Named moves, each a turn or a mirror, and the order they were made in; the first pair answered:
Q_33:
[  6.2  11.9 -16.4  10.2  -5.0   1.6   9.3   5.3  -2.1   6.1   0.5   7.1
  -3.5  -4.0   9.2] |-> [ -8.7  -4.9   6.1  12.4 -13.9  -3.1   0.8  -9.0   3.0  -5.7  -1.8   9.1
  -1.0  -9.6  12.4]
[  8.9  15.0  21.6  38.3   8.3  10.6  -5.3   2.7   6.8  20.1 -20.9   4.9
 -15.6  26.4  11.7] |-> [  5.8  11.7  24.6  38.4   7.2   9.2  -6.9   0.6   6.9  18.2 -21.0   3.4
 -14.8  26.3  12.1]
[ -8.2  20.2 -33.3 -10.7   1.3 -16.7 -12.5  -4.1  -0.2  -2.1  32.7  15.4
  19.7 -21.9 -44.3] |-> [-20.7   4.5 -12.6  -7.3  -7.1 -21.7 -20.5 -17.7   5.3 -12.2  31.0  17.0
  22.5 -25.0 -40.0]
Q_731:
[-19.5 -21.4  -3.3 -18.6  23.9  15.2 -11.7  -4.4  18.3  -1.7   3.4   7.7
  21.1 -10.2  -3.4] |-> [-18.5 -20.9  -3.8 -17.6  22.2  16.2 -11.9  -3.8  17.9  -0.8   3.6   6.9
  20.4 -10.1  -5.3]
[-26.1  -6.7  27.5   5.8  -4.4  -4.2 -13.4 -12.5   0.4 -22.0   9.7   3.3
   9.2 -11.3  -8.3] |-> [-22.1  -9.4  32.4   3.1   4.4  -5.3 -11.6  -9.2  -0.7 -21.4  -3.4  -7.1
   8.0  -1.8 -14.5]
[ -5.3  20.4 -50.5 -28.8 -25.2   4.4 -14.3  -8.8  -4.4   8.4  51.3  27.9
   4.9 -34.1 -18.3] |-> [-23.6   7.2 -20.9 -12.2 -40.3  -0.6 -21.9 -25.0   1.7  -5.8  51.7  39.6
   3.7 -37.6   0.5]
Q_190:
[  6.7  16.5 -16.8  -3.8   4.6   0.5   6.9  11.2  -1.9   1.6   2.4  -3.9
 -11.6  14.2  -6.9] |-> [  1.2  18.3  -9.6   9.2  -5.4   1.3   8.0   3.9   2.9  -2.9   9.6   8.7
 -14.4  12.3  12.6]
[  6.2  20.7 -18.9 -17.6  -1.9   3.3   9.5 -13.7  -4.2  11.2  26.4  18.3
  12.5 -25.9 -11.6] |-> [ 18.8  26.3 -24.7 -18.9  11.7   3.6  15.0  -1.5  -5.6  17.5  16.8   9.7
   8.9 -15.3 -14.7]
[  6.1  -7.4 -14.7  -6.9  17.2  -1.0  20.4  19.5   1.3  11.1  -5.7 -23.6
   0.6   9.3 -12.3] |-> [ 5.0 -1.4 -2.5 20.0  7.2  0.3 27.4 17.3  6.1  5.4  1.9 -3.4 -6.4 11.7
 25.4]
[ 32.3  30.6 -21.9  -4.2  27.2   3.9  20.3  39.7 -14.5  19.1 -17.8 -10.9
   1.7  30.1   7.1] |-> [  6.3  27.2   2.0  33.7 -12.6   1.2  14.0  11.4  -3.7   3.1  10.5  31.0
  -3.6  11.7  60.4]
Q_943:
[ 33.9  32.1 -54.0 -19.2  -3.7   3.5  -0.4  15.5  -5.0  28.3  19.7   7.6
  -8.0  -8.5 -18.1] |-> [ 48.4  31.0 -22.7   4.6  14.8   2.2  16.4  33.3  -2.7  25.3 -14.7  -3.0
 -21.8  24.0   8.4]
[ 20.9  17.2  -9.3   3.1 -16.4  -1.6   4.9  11.8   6.6 -16.3 -12.4  13.7
 -16.7  -0.8  -7.0] |-> [ 18.4  16.8 -13.9   1.4 -17.1  -1.0   3.4  10.3   5.6 -16.7  -8.4  14.1
 -13.6  -3.9 -11.2]
[ -3.3  15.1 -30.3 -15.2  -7.4   4.8  -1.2  -1.0   0.7   1.1  40.5   9.0
   1.0 -21.3 -11.3] |-> [ 19.7   9.8  -9.9 -14.0  29.3   3.2  13.8  24.3  -1.1   6.3  -7.0 -23.8
  -7.9  17.6 -19.0]
[ -0.2  10.9 -39.9 -18.8   4.1  12.2 -17.4  -0.4 -19.9   8.3  27.4   0.3
   7.8 -19.8  -8.0] |-> [ 19.2   7.2  -9.9  -5.3  34.6  11.1   0.9  21.9 -18.9   9.8 -19.2 -24.2
  -5.7  20.6   5.0]
Now pairs of rows:
Each pair is two moves apart.
[  5.8   0.6  41.4  10.1 -10.6 -14.9  -2.8  -5.1  18.0  -2.9 -19.8 -19.8
   7.1   2.0  13.4] |-> [  8.3  -2.7  33.8  -3.3  -3.3 -14.6  -5.3  -2.9  14.1  -2.4 -24.6 -30.7
  12.5   0.7  -8.2] -> Q_190 Q_731
[  7.8  -5.5 -37.5 -10.5  -1.7   0.5   9.4  22.8  12.4  -6.0   5.9  -9.3
  -2.8  -7.1 -25.1] |-> [-15.5 -22.0 -12.2  -2.6 -23.1  -5.4  -4.1  -2.1  18.4 -23.0  13.7   2.5
   1.1 -20.6 -14.0] -> Q_731 Q_33
[ 22.6  17.8  -7.4 -15.2  18.2  13.0  -9.2   8.3  -6.8  12.2 -35.3 -10.4
  -0.9  -7.2   1.2] |-> [ -3.6   9.7   4.4  -0.7 -15.0   9.3 -25.0 -19.5  -0.3  -3.2  -7.5  17.1
   3.7 -33.3  21.0] -> Q_943 Q_190
[-10.8 -25.1  10.0 -31.9   9.7  -3.9 -18.8  -9.4  -0.8  -0.9 -25.8 -29.7
  10.3   5.3 -53.2] |-> [ -3.6  -4.0 -29.7 -40.1   5.5   3.7 -15.9  -3.0  -5.3  13.0   0.2 -18.6
  13.6  -9.8 -57.3] -> Q_731 Q_731
[-39.1 -25.0  30.3 -19.6  -8.7   3.8 -10.6 -23.3   9.2   6.8  14.9   5.5
  26.3  16.1 -18.9] |-> [-30.2 -27.1  46.9  -8.3   3.2   3.5  -3.5 -14.6  11.1   5.4  -4.0  -1.5
  17.4  33.9  -5.9] -> Q_731 Q_943
[-16.3 -15.9  10.0   5.0  -1.9  11.3 -10.0 -20.4  -4.3   0.8   1.4  11.6
   1.7 -25.4  -9.7] |-> [  8.2   6.5 -21.4  -0.2  18.0  18.4   5.3   5.3 -11.1  18.6  -4.3   3.8
  -2.2 -13.5 -14.6] -> Q_731 Q_33
[-27.0   1.5   7.0  -8.3  -8.8  -0.3 -12.1 -26.6   7.1 -10.6  13.8   8.7
   6.5 -11.3 -11.2] |-> [-24.4  -6.4  22.8 -10.2   1.4  -2.5  -9.4 -23.1   8.3 -12.8  -5.5  -6.4
   5.1   0.2 -16.5] -> Q_731 Q_731
[-19.1 -16.7  26.4  -3.7  13.4  -7.0 -14.8 -13.4 -11.5  -8.0 -12.7 -22.5
 -11.5  19.2 -14.8] |-> [-28.3  -5.9  21.1  16.5 -10.2  -4.8 -15.8 -23.8  -7.9 -11.6  16.1   8.2
 -12.8   6.6  16.1] -> Q_190 Q_943
[ 11.4  17.2 -20.4  -9.4   2.0  10.6  17.3  17.3 -17.6  23.9  -1.2  17.9
  -9.6  -5.9  -3.2] |-> [-15.6  -2.8  16.6   7.4 -21.9   3.7   2.5 -10.9  -9.4   1.6   4.1  33.4
  -8.5 -16.5  17.0] -> Q_190 Q_33
[  0.9   6.2  11.8  26.3   2.3  -6.0  22.6  13.8   6.5   0.2 -51.9 -20.3
  -4.0  33.6  24.6] |-> [-13.8  -8.8  28.9  24.0  -4.8 -12.5  12.6  -2.2   7.4  -9.6 -53.3 -20.7
   0.8  26.9  20.2] -> Q_731 Q_33
[-11.9   4.5   6.7  18.0 -13.4   1.9   8.2   3.5  -2.0  -3.8  11.4   5.6
  -5.4   6.2  35.2] |-> [-6.9  5.9  4.9 19.3 -8.2  1.6 10.8  7.4 -4.1 -1.7  5.9  2.4 -7.6 10.6
 35.7] -> Q_33 Q_731
[ -9.2  24.8 -46.3 -14.4  -2.6  -2.2   2.9   4.4 -21.2  21.3  42.4   9.5
  -2.0 -23.5  -5.0] |-> [  3.4   7.7 -24.7 -29.9  32.8  -6.5   7.6  20.2 -24.1  21.8  -3.6 -31.7
  -4.2   6.1 -34.9] -> Q_731 Q_943
[ 20.1 -35.8  31.3  -6.0   6.7 -23.3  16.9  17.4   2.5  14.7 -28.6 -15.2
  -3.6   7.5 -22.1] |-> [ 33.1   4.1 -12.3  15.4  -6.7 -11.8  30.6  27.7  -0.3  31.7   7.1  23.3
 -12.0  -1.6  17.7] -> Q_943 Q_33
[-19.1 -33.2  37.9  25.7 -16.5   0.1 -14.3 -32.5  12.1 -20.3   8.9  18.9
   8.1 -13.4  15.3] |-> [ -8.4 -34.6   9.7 -21.4  11.2   1.7 -17.4 -19.8   2.8  -8.6  -6.5 -19.2
  21.2 -14.3 -52.3] -> Q_190 Q_731
[ -0.7  16.5 -28.1  14.5 -16.5  -5.6   0.0 -11.0   0.9   7.0  22.9  30.5
  -6.2 -17.2  15.6] |-> [ -9.1  -0.8 -28.1 -17.5  -8.0  -9.8 -14.6 -19.7  -2.7   4.7  15.5   6.9
   5.2 -23.2 -28.9] -> Q_33 Q_190
[ 23.6  10.1 -25.0  -9.1  33.1   5.4  16.8  22.0  -0.9  26.2 -18.0 -21.9
  -4.5  17.2 -24.3] |-> [-20.7  -2.9   5.9  26.8 -26.9  -0.5  -3.4 -23.8  12.5  -0.2  28.6  30.8
  -2.1 -19.6  28.0] -> Q_190 Q_190
[  6.2  -6.0  37.1  18.7  11.1  -3.5   8.2   6.2   2.1  -5.0 -28.5 -13.9
  -6.4  23.7  14.9] |-> [  6.5  -7.6  34.0  11.5  16.0  -4.6   7.1   8.3  -0.7  -4.8 -30.9 -20.7
  -6.3  24.5   4.6] -> Q_731 Q_33
[-26.8 -37.6   6.2 -18.9 -26.8   2.8 -30.5 -31.3   9.9  -0.3  -1.0  -9.4
  33.5 -14.7 -33.6] |-> [ -2.7 -34.8  13.6 -20.1   7.7   4.0 -15.1  -4.4   6.5   7.7 -38.6 -38.2
  25.7  18.5 -40.3] -> Q_190 Q_33
[-14.6  14.4 -14.8   9.9 -22.8  -0.7  -0.2 -16.9  -3.4   0.7  37.8  35.9
   2.9 -18.6  13.0] |-> [ 14.6   5.0   6.2  -7.9  31.3  -2.8  18.1  17.0  -8.6   8.6 -30.8 -21.4
  -5.3  31.1 -19.4] -> Q_190 Q_943
[ 16.1  14.8 -29.9   4.9  17.3   4.7   6.9   8.0 -11.9   7.6 -11.5   1.2
   9.0  16.9  15.5] |-> [-15.0 -10.4  10.3  13.9  -8.6  -3.0 -12.2 -21.9  -3.0 -15.1  -5.3  11.6
  13.9   2.5  25.3] -> Q_731 Q_33
[  4.9  22.5 -50.5   2.4   5.0   7.3   6.7   9.6  -9.6  21.2  33.9   8.2
  -1.4 -21.8  -6.0] |-> [ -6.8  12.9 -45.0  -7.0  -1.4   3.6  -4.0  -0.9  -9.4  17.1  38.0   4.8
   3.0 -31.1 -20.3] -> Q_731 Q_190
[ 30.6  13.9  -4.2  -5.7  35.4  -0.9  19.4  33.6   0.0  19.6 -26.4 -24.5
  -3.2  23.3  -3.4] |-> [15.7 28.1 -9.7 28.3 -0.6  0.9 17.5 18.4  6.8 14.2 13.7 23.1 -8.8  2.0
 49.2] -> Q_731 Q_190
[-10.9  -2.6  33.1  45.8  -3.6  -5.3   9.3   1.1   0.7  -0.8   5.6  14.6
  -6.6   7.2  43.0] |-> [-15.5 -21.5   6.3 -20.8  15.0  -7.6 -11.5  -1.7  -8.0   4.8  -1.7 -29.2
  17.3  -9.6 -50.4] -> Q_190 Q_190
[  4.4  22.4 -42.0  -4.6 -17.0  12.7  -4.9  -3.6  -5.9   8.9  36.4  19.6
   4.1 -31.8   0.5] |-> [-19.6  -3.1  12.5  17.3 -33.9   4.3 -15.1 -26.2   4.5 -15.2  24.0  25.5
   2.1 -27.0  24.7] -> Q_731 Q_731
[ 25.3   0.5 -40.7  -2.4  44.7  -2.4  -2.7  21.8 -14.1  25.2  -9.6   7.2
 -11.9 -18.2 -29.8] |-> [-15.5 -45.6  33.8  10.2  21.8 -17.5 -27.5 -16.8  -0.3  -9.6 -26.2   6.9
  -8.6 -22.5 -22.8] -> Q_33 Q_943
[  0.7 -19.0  11.9 -18.4  15.4  -6.8   1.5   3.5  -3.7  -3.4 -29.6 -32.7
   7.2  13.5 -34.4] |-> [ -1.1 -17.2  38.3  20.7   5.3  -7.5  11.4   2.2   3.2 -11.2 -33.7 -10.8
  -6.5  24.8  18.5] -> Q_943 Q_731
[-10.8  29.2 -12.1  24.3 -19.6   3.6 -13.9  -0.3 -12.8   2.3  30.9  14.3
  22.2  -4.1  13.7] |-> [ -1.8  27.6 -27.7  -2.1  -1.2   3.9 -14.5   8.5 -18.7  10.9  23.0  -8.4
  27.1  -4.6 -22.5] -> Q_943 Q_731
[ -1.7   1.5  29.7  -7.4  17.7 -18.9   0.9  -7.1   5.0 -12.8 -32.3  -0.5
 -10.9  18.5   9.4] |-> [  4.8   3.5  19.0 -13.8  25.4 -18.3   2.5   0.5   3.2  -7.8 -34.9  -7.5
  -9.4  20.8  -1.8] -> Q_731 Q_33
[  5.6  -2.8   3.5  25.4 -25.3 -19.0 -21.2  -4.8   2.8   0.8 -17.9  26.1
   3.3   4.6  14.7] |-> [  5.9   4.8 -16.5  16.6 -27.6 -17.2 -22.8  -3.6  -0.5   6.7  -3.8  29.7
   8.0  -6.3   5.3] -> Q_33 Q_190
[-15.8 -29.3  17.6 -17.4   1.7  -3.8 -19.7 -23.4   6.6 -11.8  -7.6  -7.8
   9.3 -16.1 -30.1] |-> [ 23.1   4.3   7.8  21.5  22.0   5.7  16.3  15.3   4.9   6.0 -24.4   2.7
 -14.1  23.0  25.5] -> Q_33 Q_943
[ -6.8 -34.8  23.2  -9.5   9.9   3.7  -1.4  -2.8   0.5 -19.4 -23.4  -9.2
   5.2   4.2 -19.6] |-> [ 16.2 -14.0   4.2  -2.6  26.2  10.4  14.5  20.1  -2.5  -4.9 -30.4  -9.3
  -3.9  20.5  -7.0] -> Q_190 Q_33
[ -1.6  16.3  -9.6  -6.1  -8.3  -0.7  12.8   6.5   0.2 -12.3  19.1  27.0
  -5.1  -8.7   9.4] |-> [ 11.4  21.1  -9.9  -6.5   7.0   0.4  20.7  20.1  -2.4  -7.0   1.8  14.0
 -10.8   8.0   5.9] -> Q_943 Q_190
[-16.1   6.5 -13.8   6.1  15.3 -12.2   4.6 -11.3  11.4  13.3  13.6  31.7
  -1.3  -6.6   8.5] |-> [ -5.1  -1.4  -7.5  -7.5  37.1 -13.8   8.2   0.2   9.0  16.0 -14.8   6.0
  -2.2  10.1 -13.2] -> Q_190 Q_943
[ -4.4  15.9   1.1   7.6 -17.3  -0.7  11.1  -6.4  11.1   7.5  12.9  10.6
  -4.1  -9.5  14.2] |-> [ -2.9  14.3 -12.8 -13.0 -11.4  -0.7   3.9  -6.7   7.3   9.0  13.9  -1.9
   2.4 -14.4 -14.4] -> Q_943 Q_731
[ 22.2   5.7 -16.2  -7.8  -7.5   4.4   8.4 -25.1  28.1  38.2  10.6  14.1
  23.5   7.7  10.3] |-> [ 13.9  -1.2  -4.4  -2.1 -14.4   1.3   3.8 -32.7  32.2  29.7  11.0  19.8
  23.2   4.2  17.3] -> Q_731 Q_33
[ 11.3   6.1 -15.9   0.3   4.6   4.0   7.7  12.8  -4.5   3.4   7.6   2.0
  -6.6  10.7   0.0] |-> [ -7.1  -9.9  11.7   7.5  -9.8  -1.6  -2.0  -5.1   1.9 -12.3   8.8   8.6
  -5.5   5.6  10.0] -> Q_943 Q_33
[ -6.7  41.8 -29.3  13.2 -22.2   0.0  43.1  29.4 -13.1   7.5  14.5  24.9
  -4.7 -11.0  47.8] |-> [-20.6  34.2 -48.2 -15.1 -31.5  -1.0  26.8  14.1 -16.4   7.0  32.5  20.9
   9.0 -36.0  11.6] -> Q_943 Q_731
[  8.3   7.3 -13.7  -0.5   7.2  -0.8  14.1   1.8   0.7   1.1   2.7  11.2
  25.2  10.9   8.4] |-> [ -0.9   4.8 -11.7  -1.4  -0.5  -3.7   8.0  -7.6   2.1  -3.2   9.6  16.6
  28.0   2.9   6.2] -> Q_731 Q_190
[ 16.5   9.9   7.6  19.8  24.5  12.6  18.1  17.9   9.6  10.0 -24.0   4.3
 -11.4  25.8  29.2] |-> [  9.7  -3.2  26.3  14.1  26.5   9.0  12.0  11.3  11.6   2.5 -35.9  -6.0
  -9.0  28.0  21.2] -> Q_33 Q_731
[-10.5 -45.4  22.9  -9.0   4.7   5.5 -38.7  17.9  -8.1 -20.8 -38.9 -45.1
  17.9  -3.4 -33.5] |-> [ 28.8   1.3  -0.7  42.1  14.0  20.6  -0.1  56.9 -10.2   2.1 -34.9 -15.3
  -8.7  25.5  40.7] -> Q_33 Q_190
[  2.9  -1.5   2.4   6.6  11.7  -0.3  20.2   0.7  11.6   9.9 -16.2  13.5
 -14.8   4.6  16.1] |-> [-11.9 -13.5  16.0   4.7   2.0  -4.6   8.9 -13.1  13.7  -0.7 -12.5  13.7
  -8.2  -3.9  12.5] -> Q_190 Q_731
[ -5.0  10.4   8.7   5.0   8.9  -4.4  -5.1   1.0  -5.2   4.6 -14.5 -19.9
  -9.0   3.8   1.3] |-> [ -8.3  17.2   3.5  16.5  -2.8  -4.4  -4.9  -3.8  -4.2   4.4  -1.5  -3.8
 -10.9  -3.7  17.5] -> Q_731 Q_943
[ -5.9 -37.6  27.0  -5.3  15.8 -10.9  32.5  19.8   7.0 -31.7 -58.7 -20.5
   0.3  27.3  -1.7] |-> [-17.3 -15.5   9.6  31.8 -23.3  -7.1  33.1   4.2  12.8 -32.0  -7.3  35.0
  -6.4   2.7  59.2] -> Q_731 Q_943
[ -5.0 -20.4  -9.5 -18.8  14.2  -8.8 -12.7 -11.9   4.2   1.5   3.4 -28.1
  -3.1  -9.4 -43.6] |-> [ -6.4 -18.9 -14.5 -19.1   8.2  -8.7 -13.3 -14.5   5.4   2.3  12.2 -23.1
  -2.4 -15.4 -42.2] -> Q_731 Q_33
[-5.1 -6.8 17.9 20.7 -4.6  1.2  1.1 -6.7  3.6 -0.7 -6.1  2.8 -6.8 16.5
 39.7] |-> [ -8.9   3.8 -33.7 -14.5 -11.7   4.5  -8.8 -12.5  -1.1   9.8  26.2   4.4
   6.6 -14.0  -2.2] -> Q_943 Q_33
[ 16.1 -18.9  12.7  21.0  23.8 -10.5  26.8  32.2  -3.8  10.7 -42.5  -9.2
  -7.4  29.4  28.4] |-> [-10.0 -42.9  43.8  20.8   7.7 -17.2   9.7   8.1   3.7  -6.7 -41.4  -7.9
  -0.2  16.2  23.7] -> Q_731 Q_33
[  6.6   8.4   4.9   0.9 -10.0   1.4  -3.9  -2.6   0.8   5.2  12.7   5.0
   3.3  -2.8  -4.4] |-> [ 10.9   7.7   1.4  -3.4  -3.9   2.2  -2.2   2.0  -1.9   9.0   6.9  -1.7
   3.9   1.5 -11.6] -> Q_943 Q_731
[ -4.4 -11.3  -0.3 -13.6   2.3  -0.3  -2.4   4.4   8.8  -0.4  -7.3  -8.9
   0.4   4.1 -17.4] |-> [ 5.1  1.3 -2.4  4.0  4.5  2.5  8.8 15.0  9.1  3.5 -9.4  0.0 -6.9 13.8
  6.4] -> Q_943 Q_33
[  3.2   7.0 -30.4 -19.5 -39.0 -12.9 -35.0 -30.4  16.3  13.0  21.0  10.2
 -15.9 -24.1 -46.1] |-> [ 31.2   8.6  26.2  34.8 -10.0 -12.6  -2.7   0.4  23.3  11.6 -35.4   2.3
 -46.3  38.1  19.9] -> Q_943 Q_190
[ -0.8   2.4 -21.8  17.3   3.1 -24.3   1.7  -7.1 -27.9  -6.8  23.2  24.0
   2.2 -17.8  14.9] |-> [ -5.8  -7.9 -25.5  -4.6   9.3 -27.0  -7.0 -11.4 -29.0  -7.4  18.9   7.3
  10.2 -23.3 -17.6] -> Q_33 Q_190
